In the data rows, zero lies at 7.5, halfway between 7 and 8.
Here are some rows, each followed by its group. Groups can overlap.
[ 7. 10. 10.  3. 10.  8.  3.  8.  7.  7. 12.  7. 13.  6.  4.  3.  3.  4.
 12.  9.  7. 11.  3.  1.  7. 14.  9. 11.  8. 13.] 0
[ 6. 10.  6.  3.  6.  9.  6.  7.  7.  2. 10. 10.  6.  7.  9.  4.  5.  5.
  8.  9.  7. 10.  5. 10.  3. 10.  8. 15. 13. 12.] 0
[ 7.  5.  9.  5.  8.  7.  8.  8.  8. 11.  6.  5.  7.  7.  7.  9.  8.  5.
  6.  7.  9.  4. 10.  6. 10.  6.  9.  5.  6.  0.] 1
[ 9.  5.  8. 14.  8.  5. 11.  9.  9. 10.  6.  4.  6.  9.  8. 12.  8.  8.
  6.  5.  7.  8.  7.  7. 10.  6.  9.  5.  8.  4.] 1
[ 7.  6.  7.  9. 11.  7.  8.  6. 10.  9.  7.  7.  7.  9.  9.  9.  8.  6.
  6.  8.  9.  4. 10.  7.  6.  6.  8.  5.  6.  4.] 2
[ 5. 10.  7.  5.  8.  8.  6.  7.  6.  3.  7.  9.  6.  7.  8.  5.  8.  7.
  6.  7.  7.  7.  4. 11.  5.  7.  8.  8. 10. 10.] 0
[ 7. 10.  7.  7.  9.  8.  5.  7.  6.  7.  7.  8. 11.  5.  5.  4.  5.  6.
 10.  8.  8.  9.  8.  5. 10.  9.  9.  7.  6.  9.] 3
[ 6.  8.  9.  6. 10.  8.  7.  9.  9.  9.  6.  7.  8.  5.  5.  7.  7.  6.
  8.  5.  7.  7.  8.  7.  9.  8.  8.  6.  6.  6.] 2
[ 7.  4.  7.  9.  7.  7.  9.  8.  7.  8.  7.  3.  6.  8.  7.  9. 10. 10.
  6.  9.  8.  7.  9.  9. 10.  7.  8.  6.  6.  6.] 4
[ 5.  8.  7. 12.  6.  8.  8.  7. 10.  7.  7. 11.  7.  8.  8.  7. 12.  5.
  4.  9.  7.  8.  8. 10.  7.  7.  9.  7.  6.  9.] 5
[ 6.  7.  6.  6.  6.  9.  9.  9. 13. 11.  7.  6.  7.  9.  8. 10.  7.  9.
  7.  7. 10.  7. 11.  9. 10.  5.  9.  5.  3.  4.] 1
[ 6.  8.  4.  7.  6.  8. 11.  5.  9.  7.  3. 10.  1.  9. 10. 13. 11.  9.
  3.  5.  8.  5. 11. 13. 10.  2.  6.  6.  7.  5.] 4
[ 7.  7.  5.  7.  6.  8. 11.  6.  7.  7.  4.  9.  3. 10. 10.  9. 11.  8.
  3.  5.  8.  4. 10.  9.  8.  5.  7.  7.  8.  6.] 2
[ 8.  9. 14.  2.  9.  9.  3.  8.  4.  5. 12.  8. 11.  3.  2.  4.  0.  6.
 12.  9.  7. 11.  3.  5.  6. 13.  8. 11.  9. 12.] 0
[ 6.  7.  6.  5.  7.  7. 11.  7.  8.  8.  6. 11.  2.  8.  9.  9. 13. 11.
  4.  8.  8.  3. 11. 13.  7.  5.  7.  7. 10.  7.] 4
[ 6.  8.  7.  8.  8.  8.  8.  8.  9.  9.  6.  7.  4.  7.  7.  9. 13.  9.
  6.  6.  7.  7. 10.  7. 10.  4. 10.  5.  6.  7.] 2
[ 9.  5.  8. 11.  5.  5. 10.  1.  6.  4.  6.  7.  6. 11. 12.  4.  9.  9.
  6. 10.  8.  7.  8. 12.  5.  6.  6. 11.  9.  6.] 6
[ 5. 11.  5.  5.  9.  9.  8.  7.  6.  7.  7. 11.  6.  6.  7. 10.  9.  5.
  7.  6.  8.  5.  9. 11.  9.  6.  8.  6. 10.  8.] 5
[ 7.  8. 11.  8.  7.  8.  4.  7.  9.  7.  9.  8. 10.  8.  6.  6.  8.  8.
  8.  8.  7. 10. 11.  7.  7.  8.  6.  7.  9.  9.] 4
[12.  3.  8. 11.  4.  5. 11.  8.  7.  7.  8.  9.  9. 11. 12.  7.  9.  7.
  6. 10.  7. 11.  5.  8.  2. 10.  6.  9.  8. 11.] 6
[ 2. 12.  6.  6.  8. 10.  7.  6.  7.  6.  8.  9.  7.  6.  7.  7.  9.  7.
  7.  7.  7.  7.  6.  9.  8.  7.  6.  9.  8.  8.] 5
[ 8.  7.  8.  7.  8.  8.  8. 10.  8. 12.  8.  6.  9.  4.  6.  9.  8.  9.
 10.  6.  8.  9.  7.  6.  9.  7.  8.  5.  6.  6.] 2
[ 8.  4.  5. 10.  8.  8.  9.  8. 10. 12.  6.  3.  8.  8. 10. 10.  9.  9.
  6.  6. 11.  7. 11.  9. 10.  1.  9.  3.  5.  4.] 1
[ 7.  6.  5. 11.  5.  5. 12.  8. 14.  4.  5. 11.  4. 10.  9. 12. 13.  7.
  3.  5.  9.  5. 10. 12.  7.  3. 12.  7.  8.  6.] 4
[ 7.  9.  6.  4.  4.  8.  9.  7.  4.  4. 11.  7.  6.  8.  8.  4.  8.  5.
  6.  8.  7.  9.  6.  9.  4. 10.  9. 13. 11. 11.] 0
[ 8. 10. 10.  4.  7.  8.  6.  8.  4.  2. 12. 10.  9.  7.  6.  3.  8.  5.
  8. 12.  5. 11.  4.  7.  4. 11.  9. 13. 11. 13.] 0
[10.  4. 10. 10.  6.  7. 10.  7.  5.  5.  9.  8.  7.  9. 11. 11.  9.  7.
  8. 10.  7.  7.  7.  9.  5.  9.  7. 10. 10. 10.] 6
[ 5.  8.  9.  5.  9.  9.  4.  9.  5.  9. 10.  6. 10.  4.  9.  5.  4.  8.
  8.  7.  7.  8.  6.  7. 10.  9.  8.  8.  6.  9.] 3
[6. 8. 9. 6. 7. 8. 8. 7. 9. 8. 6. 4. 7. 7. 7. 7. 7. 8. 7. 7. 9. 6. 6. 7.
 7. 8. 8. 6. 8. 6.] 4
[ 6. 10.  8.  4.  7. 10.  3.  9.  8. 10.  8.  9. 10.  6.  5.  5.  6.  6.
 10.  7.  7. 10.  6.  7.  7. 10.  8.  7.  8.  8.] 3
[ 5.  9.  7.  7.  8.  8.  8.  8.  8.  8.  6.  4.  8.  6.  7. 10.  8.  8.
  7.  6.  8.  6. 12.  9. 10.  6.  8.  6.  5.  6.] 5
[ 8.  7.  7.  9.  7.  7.  7.  8. 11. 12.  6.  6.  7.  8.  5.  9.  7.  8.
  9.  7. 10.  5.  8.  8. 12.  7.  9.  5.  6.  8.] 2
[ 7.  8.  8.  7.  8.  8.  5.  8.  6.  8.  9.  6.  8.  5.  6.  6.  6.  8.
 10.  9.  6.  8.  6.  6.  9.  9.  8.  7.  7.  7.] 2
[ 6. 10.  8.  5. 10.  8.  4.  7.  2.  6. 13.  5. 13.  5.  5.  4.  4.  6.
 11. 10.  4. 11.  1.  4.  6. 12.  8. 11.  7. 11.] 0
[ 5.  8.  6.  4.  7.  8.  6.  6.  7.  5.  8.  9.  4.  6.  8.  5.  5.  7.
  8.  8. 10.  8.  7.  7.  6.  8.  6.  8. 11.  8.] 0
[10.  5.  7. 10.  8.  9.  9.  8.  9. 13.  7.  6.  8.  8.  9. 10. 10.  9.
  8.  9.  9.  5.  9.  7.  9.  6.  9.  4.  8.  5.] 1
[ 7. 11.  7.  5.  9.  9.  1.  9.  1.  6. 10.  7. 11.  8.  5.  6.  4.  4.
  9.  8.  7. 10.  2.  6.  9. 10.  7.  8.  9. 11.] 3
[11.  3. 10. 12.  4.  7. 10.  4.  9.  5.  8.  8.  6. 12. 13.  8.  6.  7.
  6.  9.  7.  7.  7.  9.  4.  7.  4. 10. 10. 11.] 6
[ 7.  6.  5.  9.  6.  7. 10.  7.  9.  9.  5.  8.  5.  9.  9. 10. 10.  8.
  7.  6.  8.  6. 10.  9.  8.  5.  7.  8.  7.  5.] 2
[10.  3.  8. 11.  5.  1. 10.  5.  5.  5.  8.  7.  7. 12. 13.  8. 10.  7.
  5. 10.  8.  7.  6.  9.  3. 10.  6.  9.  8.  8.] 6
[ 9.  8.  9.  6.  8.  9.  6.  9.  7.  9.  7.  7. 11.  8.  6.  8.  7.  7.
 10.  6.  8.  8.  7.  6.  8.  8.  7.  3.  6.  7.] 2
[ 4. 10.  9.  4. 12.  7.  2.  8.  4.  7. 10.  7. 10.  3.  3.  4.  2.  6.
 12. 10.  6. 11.  1.  2.  6. 12.  8. 10.  8. 12.] 0
[ 8.  8.  3.  8.  7.  8.  7.  7.  8.  8.  9.  5.  7.  9.  7.  8.  7.  9.
  7.  5.  8.  6.  8. 10. 10.  6.  7.  6.  4.  7.] 3
[11.  5.  7. 10.  6.  6. 11.  8.  9. 10.  7.  8.  5. 11. 10.  9. 10.  8.
  3.  8.  8.  7.  8. 11.  5.  8.  7.  9.  9.  9.] 6
[ 8. 10.  8.  5.  9. 10.  4.  8.  9.  7. 10.  7. 10.  6.  3.  5.  3.  5.
 10.  8.  3.  9.  6.  7.  8. 10.  8.  9.  8.  9.] 3
[12.  3. 11. 13.  5.  8. 12.  7.  6.  5.  8.  6.  6. 10. 12. 10. 11.  8.
  6. 11.  6.  7.  6.  9.  3.  8.  6. 10.  6.  8.] 6
[ 8.  4. 10.  9.  7.  9.  7.  7. 10.  9.  6.  6.  9.  6.  8.  9.  7.  7.
  8.  8.  7. 10.  8.  7.  8.  6.  7.  5.  7.  5.] 1
[ 5.  8.  7.  4. 11.  9.  5.  9.  6. 10.  8.  6.  5.  5.  4.  4.  5.  9.
 10.  7.  7.  9.  7.  6.  9. 10.  9.  8.  8.  8.] 3
[ 8.  8.  5.  7.  9. 12.  6.  9.  7. 10. 10.  8.  9.  5.  5.  5.  4.  7.
 11.  6.  8.  9.  5.  4. 11.  9.  8.  7.  6.  9.] 3
[ 7.  7.  8.  9.  9.  6.  6.  6.  8.  8.  7.  8.  7.  9.  9.  6.  7.  7.
  8.  7.  7.  7. 11.  7.  6.  7.  6.  7.  9.  9.] 5
[13.  6. 11.  9.  5.  7.  6.  7.  6.  7. 10.  7. 11. 12.  9.  7.  7.  5.
 10. 11.  6. 10.  3.  4.  0. 12.  7. 11. 11. 10.] 6
[ 7.  5.  6. 10.  4.  6. 11.  6. 10.  4.  6.  9.  3. 11. 13. 11. 13.  8.
  4.  6.  9.  4.  9. 11.  5.  0.  7.  8.  7.  4.] 4
[ 6. 14. 11.  0.  9.  9.  4.  6.  4.  7. 10.  8. 12.  4.  4.  3.  2.  2.
 12. 10.  4. 12.  2.  4.  4. 13.  8. 12.  8. 12.] 0
[ 8.  4.  7.  9.  6.  7. 11.  8.  8.  7.  4. 10.  4. 10. 11.  9. 10. 10.
  6.  8.  8.  5. 11. 12.  7.  1.  7.  7.  7.  7.] 4
[ 8.  4.  5. 11.  7.  8. 11.  8.  9. 11.  3.  6.  4.  9. 13. 10. 10.  9.
  3.  6.  9.  4. 11. 10. 10.  4.  8.  4.  5.  3.] 2
[ 7.  6.  6.  8.  8.  7.  7.  6.  9. 11.  6.  4.  6.  5.  7.  9.  8.  8.
 10.  1.  8.  5. 13.  9. 11.  4.  8.  3.  5.  3.] 1
[ 7.  8.  7.  7.  9.  9.  6.  9.  8.  8.  9.  4.  9.  6.  5.  7.  6.  7.
 10.  6.  7.  7.  7.  7. 11.  7.  7.  5.  7.  4.] 2
[ 8.  7.  4.  7.  6.  6.  9.  7.  8.  8.  6. 10.  4.  7.  7.  9. 10.  8.
  4.  4.  7.  4. 11. 11. 10.  5.  7.  6.  1.  6.] 4
[ 6.  6.  6.  9.  7.  8. 11.  6.  8.  3.  7.  9.  3.  9. 11. 11. 12. 10.
  2.  7.  7.  3. 10. 10.  6.  5.  8.  8.  8.  6.] 4
[ 8.  6.  6. 10.  9.  8.  8. 11. 11. 11.  5.  5.  9.  7.  9. 10.  8.  9.
  9.  8.  8.  5.  6.  9. 11.  4.  8.  3.  5.  3.] 1
[ 7.  7.  5. 10.  6.  6.  9. 12.  9.  6.  4.  8.  2.  7.  6.  9.  9.  9.
  5.  4. 10.  7.  9. 11.  7.  6.  9.  5.  6.  5.] 2
[ 4. 11.  7.  5.  9.  8.  8.  6.  8.  7.  8.  8.  5.  5.  7.  8.  7.  7.
  6.  7.  8.  8.  8.  8.  8.  8.  8.  7. 10.  8.] 5
[ 3.  9.  6.  5.  7.  8.  7.  8.  7.  4.  9. 10.  9.  6.  7.  5.  7.  6.
  6.  7.  6.  6.  6.  9.  5.  9.  7.  9. 10. 10.] 0
[10.  5. 10. 10.  7.  6.  7.  7.  8.  8.  8.  7.  8.  9.  8.  8.  6. 10.
  9.  9.  8.  7.  6.  6.  3. 10.  6.  6.  8.  6.] 4
[ 1. 10. 11.  5.  8.  9.  3.  8.  4.  1.  9.  8. 13.  7.  5.  4.  3.  6.
 11.  9.  8.  9.  4.  2.  9. 12.  8.  8.  6. 11.] 0
[ 6.  9.  8.  9. 10.  8.  5.  9.  4. 11.  7.  7. 10.  5.  6.  9.  5.  8.
 10.  7.  9.  9.  8.  4.  9. 10.  8.  5.  6.  7.] 1
[10.  9.  8.  5.  7.  8.  7.  7.  7.  7.  8. 10.  7.  5.  7.  6.  8.  6.
  7.  7.  5.  8.  6. 10.  3.  9.  5. 10. 10. 13.] 0
[ 8.  5.  8. 12.  5.  6. 11.  8. 11.  2.  7.  3.  6. 10.  9. 10.  9.  7.
  6. 10.  7.  7.  9.  8.  5.  7.  7.  9.  3.  9.] 6
[ 7.  7.  6.  8.  9.  9.  6.  7.  9. 11.  9.  5.  9.  7.  8.  8.  6.  8.
 11. 10.  9. 11.  7.  7.  9.  8.  8.  4.  6.  3.] 2
[ 6. 12.  4.  6.  8.  8.  6.  7.  9.  5.  4.  9.  5.  7.  7.  8.  7.  9.
  4.  5.  9.  7.  9. 10. 10.  7.  9.  7.  8.  6.] 5
[ 9. 10. 11.  5.  9.  8.  4.  7.  5.  7.  9.  7. 13.  4.  4.  4.  2.  8.
 11.  9.  8. 12.  2.  4.  5. 13.  8. 12.  7. 13.] 0
[ 7. 11. 11.  3.  8.  9.  3.  8.  3.  6. 12.  7. 13.  4.  3.  1.  6.  5.
 13. 10.  6. 11.  2.  4.  7. 13.  8. 12.  8. 13.] 0
[ 7.  8. 10.  4. 10.  8.  6.  9.  7.  9.  8.  7.  9.  6.  3.  7.  7.  4.
 11.  7.  4. 11.  6.  3. 10.  9.  8.  5.  8. 10.] 3
[ 9.  6.  4.  9.  0.  7. 10.  5.  7.  6.  9.  9.  5. 10.  0.  7. 11.  8.
  7.  9.  7.  7.  5. 11.  4.  8.  8. 10.  9.  8.] 6
[ 7.  8.  7.  8.  7.  8.  7.  7.  3.  8.  7.  4. 10.  6.  6. 10.  4. 11.
  7.  8.  8.  6.  8.  6.  9.  5.  9.  3.  6.  5.] 1
[ 9.  4.  4. 10.  6.  6. 11.  6. 11.  6.  5. 11.  2. 10. 11. 11. 10.  9.
  3.  6. 14.  0. 11. 12.  5.  5.  7.  8. 10.  6.] 4
[ 4. 11. 11.  4.  9.  7.  4.  7.  4. 10. 11.  6. 14.  3.  2.  6.  2.  6.
 12.  8. 11. 13.  0.  1.  7. 14.  9.  9.  7. 10.] 0
[ 7.  9.  6.  7.  9.  7.  6.  8.  9. 10.  6.  8.  9.  6.  5.  6.  6.  6.
  9.  7.  7.  8.  8.  6. 11.  6.  7.  7.  6.  8.] 2
[ 9.  5.  7. 10.  8.  8.  9. 10.  9. 12.  6.  4.  7.  8.  8. 10.  8. 14.
  7.  4. 11.  6. 10.  6.  9.  5.  7.  5.  6.  4.] 1
[ 6.  8.  7.  7.  9.  9.  8.  7.  7.  8.  5.  7.  8.  7.  6. 10.  6.  7.
  7.  4.  8.  7.  9. 11.  9.  5.  9.  6.  8.  8.] 2
[ 8.  9.  2.  3. 11. 10.  5.  8.  8.  9.  8.  9.  9.  6.  6.  6.  6.  8.
  8.  9.  8.  8.  7.  6. 11.  7.  6.  7.  7.  8.] 5
[ 7.  7.  6.  6.  7.  8.  7.  6.  7.  5.  9.  9.  8.  8.  7.  8.  8.  5.
  7. 10. 10.  7.  7.  8.  5.  9.  4. 12.  9. 10.] 0
[ 9.  5.  8.  8.  8.  8.  5.  9.  6.  8.  2.  6.  9.  6.  5. 10.  6.  8.
 10.  7.  8.  6.  8.  5. 10.  6.  9.  2.  6.  3.] 2
[ 7.  7.  3.  8.  7.  6. 12.  5.  6.  5.  7.  8.  2.  9. 13.  3. 11. 10.
  3.  7. 10.  5. 13.  9.  4.  4.  7.  9.  9.  8.] 4
[10.  5. 11. 10.  4.  6. 11.  7.  8.  5.  7.  7.  7. 11. 11.  9. 10.  6.
  6.  8.  8.  6.  6.  9.  2.  8.  3. 10.  8. 12.] 6
[ 9.  6.  9.  8.  5.  5. 11.  6.  5.  3.  9. 11.  6. 13. 11.  7.  8.  6.
  5.  9.  8.  8.  6.  8.  1.  8.  6. 12.  8. 12.] 6
[ 4. 12. 10.  3. 11. 10.  2. 10.  5. 11. 10.  7. 10.  5.  3.  3.  4.  7.
 12.  9.  5. 10.  5.  2.  9. 11. 11.  8.  5. 10.] 5
[10.  3.  8. 10.  6.  6. 11.  7. 12.  6.  5.  3.  5. 11. 10. 11.  8.  8.
  4.  6.  6.  8.  8. 12.  6.  4.  8.  2.  7.  6.] 4
[ 8.  8.  9.  7. 13.  8.  4.  8.  7. 14. 11.  4. 10.  5.  5.  6.  6.  8.
 13.  8. 10. 10. 10.  5. 11.  7.  7.  4.  6.  5.] 1
Which 2 groups are nearest to each row below, nearest first, going by the average distance to the group's rows?
[ 8.  5.  4.  9.  6.  5. 12.  8.  9.  6.  4. 10.  1. 12. 12. 10. 13.  9.
  4.  7.  7.  5. 12. 14.  8.  4.  7.  8.  9.  8.] -> 4 6
[ 9.  9.  8.  5.  8.  9.  2.  8.  6.  6. 11.  6. 14.  4.  4.  4.  5.  5.
 13. 10.  6. 12.  3.  3.  8. 11.  6.  9.  7. 12.] -> 3 0
[ 8.  8.  9.  9.  7.  8.  6.  9. 10.  8.  4.  6.  9.  5.  6.  6.  6.  7.
 10.  8.  9.  9.  5.  6.  8.  9.  6.  6.  7.  6.] -> 2 3
Which 3 other groups have their centres nearest to the centre of group 4, nearest first?
2 5 1
Which 3 groups are nearest to each row below, nearest first, going by the average distance to the group's rows?
[ 7.  8.  6.  7. 15.  7.  6.  7.  6.  9.  7.  7.  7.  6.  7.  6.  7.  6.
  7.  7.  8.  9.  6.  8. 10.  8.  8.  7.  3.  6.] -> 3 2 5
[ 6.  9.  9.  5.  8.  7.  7.  7.  4.  7.  8. 10. 11.  5.  6.  3.  5.  5.
  9.  7.  8. 12.  6.  7.  5. 10.  7.  9.  9. 11.] -> 3 0 5
Which 3 groups are nearest to each row below, nearest first, going by the distance to the centre of the group?
[ 9. 10.  9.  8.  1.  6. 11.  7.  9.  5.  8. 10.  4. 10. 11.  8. 12. 10.
  4.  8.  7.  5.  9. 12.  4.  6.  7. 10.  8. 10.] -> 4 6 5
[ 5. 11.  9.  5. 10.  9.  5.  8.  7.  9.  8.  8.  8.  8.  5.  7.  5.  7.
  8.  5.  9. 12.  4.  6. 10. 12.  8.  5.  8.  7.] -> 3 5 0
[ 8.  9.  5.  9.  6.  7.  8.  7.  8.  5.  8. 11.  8.  9.  9.  8. 11.  7.
  5.  8.  8.  5.  9. 11.  7.  5.  5.  9.  8.  8.] -> 4 5 6
[ 7.  9.  6.  6.  6.  7. 14.  7.  5.  3.  9.  9.  6.  7.  7.  5.  7.  8.
  5.  7.  5.  8.  7.  8.  7.  8.  7.  9.  8. 10.] -> 5 6 4
[ 8.  8.  8.  8.  8.  9.  5.  8.  8. 10.  5.  7.  9.  6.  6.  7.  2.  7.
 11.  7.  8.  7.  7.  7. 10.  5.  8.  6.  6.  8.] -> 3 2 1
[ 8.  5.  5. 10.  5.  5. 12.  7.  8.  7.  5. 10.  3.  9. 10. 12. 12.  7.
  2.  6.  7.  4. 10. 12.  7.  1.  8.  8.  9.  5.] -> 4 2 6
Which 3 other groups have their centres nearest to the centre of group 2, nearest first?
1 5 4
Which 3 other groups have their centres nearest to the centre of group 1, nearest first?
2 5 4
Which 2 groups are nearest to each row below, nearest first, going by the distance to the centre of the group?
[12.  5.  8.  9.  8.  7.  8.  8. 10. 11.  7.  5.  7.  9.  9.  9.  7.  7.
  8.  7.  7.  3.  8.  7.  8.  6.  7.  7.  6.  5.] -> 1 2
[10.  6.  5.  7.  9.  7.  9.  7.  9. 10.  8.  7.  7.  7.  7.  9. 10. 10.
  8.  6.  8.  8.  8.  6.  9.  3.  8.  4.  6.  5.] -> 1 2
[ 8. 10.  8.  8.  9.  7.  4.  8. 10. 12. 10.  4. 13.  4.  4.  5.  3.  6.
 11.  9. 10.  8.  6.  2. 10. 10.  8.  7.  8.  8.] -> 3 0
Which 3 groups are nearest to each row below, nearest first, going by the distance to the group's nearest row?
[ 6. 12.  7.  6.  7.  6.  7.  5.  8.  1. 10.  9.  6.  6.  6.  6.  5.  6.
  5.  7.  5.  7.  7.  9.  6. 10.  6. 10. 12.  9.] -> 0 5 3
[5. 7. 6. 7. 7. 5. 8. 8. 8. 6. 6. 9. 7. 8. 7. 6. 8. 7. 7. 4. 4. 8. 7. 9.
 8. 8. 8. 8. 8. 9.] -> 0 5 2
[ 6.  7.  6.  7.  7.  8.  8.  5. 11.  8. 10.  5.  7.  7.  8.  6.  8.  8.
  8.  7.  8.  7.  9.  6.  8.  7.  8.  6.  6.  5.] -> 4 3 2
Which 2 groups are nearest to each row below, nearest first, going by the distance to the group's nearest row?
[ 8.  5.  8.  7.  5.  7.  6.  8.  8.  8.  8.  7. 10.  6.  6.  6.  6.  6.
 10.  7.  8. 10.  9.  4.  8.  9.  7.  7.  7.  9.] -> 2 4
[ 8.  8.  8.  8.  6.  7.  8.  6.  7.  4.  7.  7.  7. 11.  8.  7.  8.  2.
  8.  8.  6.  3.  7.  9.  4.  8.  7.  9.  7. 11.] -> 0 6
[ 7.  9.  5.  6. 10.  6.  8.  7.  8. 10.  6.  9.  6.  7.  0.  7.  8. 10.
  6.  5.  8.  7.  9.  9.  7.  6.  8.  7.  5.  6.] -> 2 3
Which 3 other groups have their centres nearest to the centre of group 3, nearest first?
5 0 2
Which 3 other groups have their centres nearest to the centre of group 6, nearest first?
4 2 5
Group 5 spreads out most along one direction. Which 3 other groups' directions of most spread are closest to that one, closest first?
0 2 4
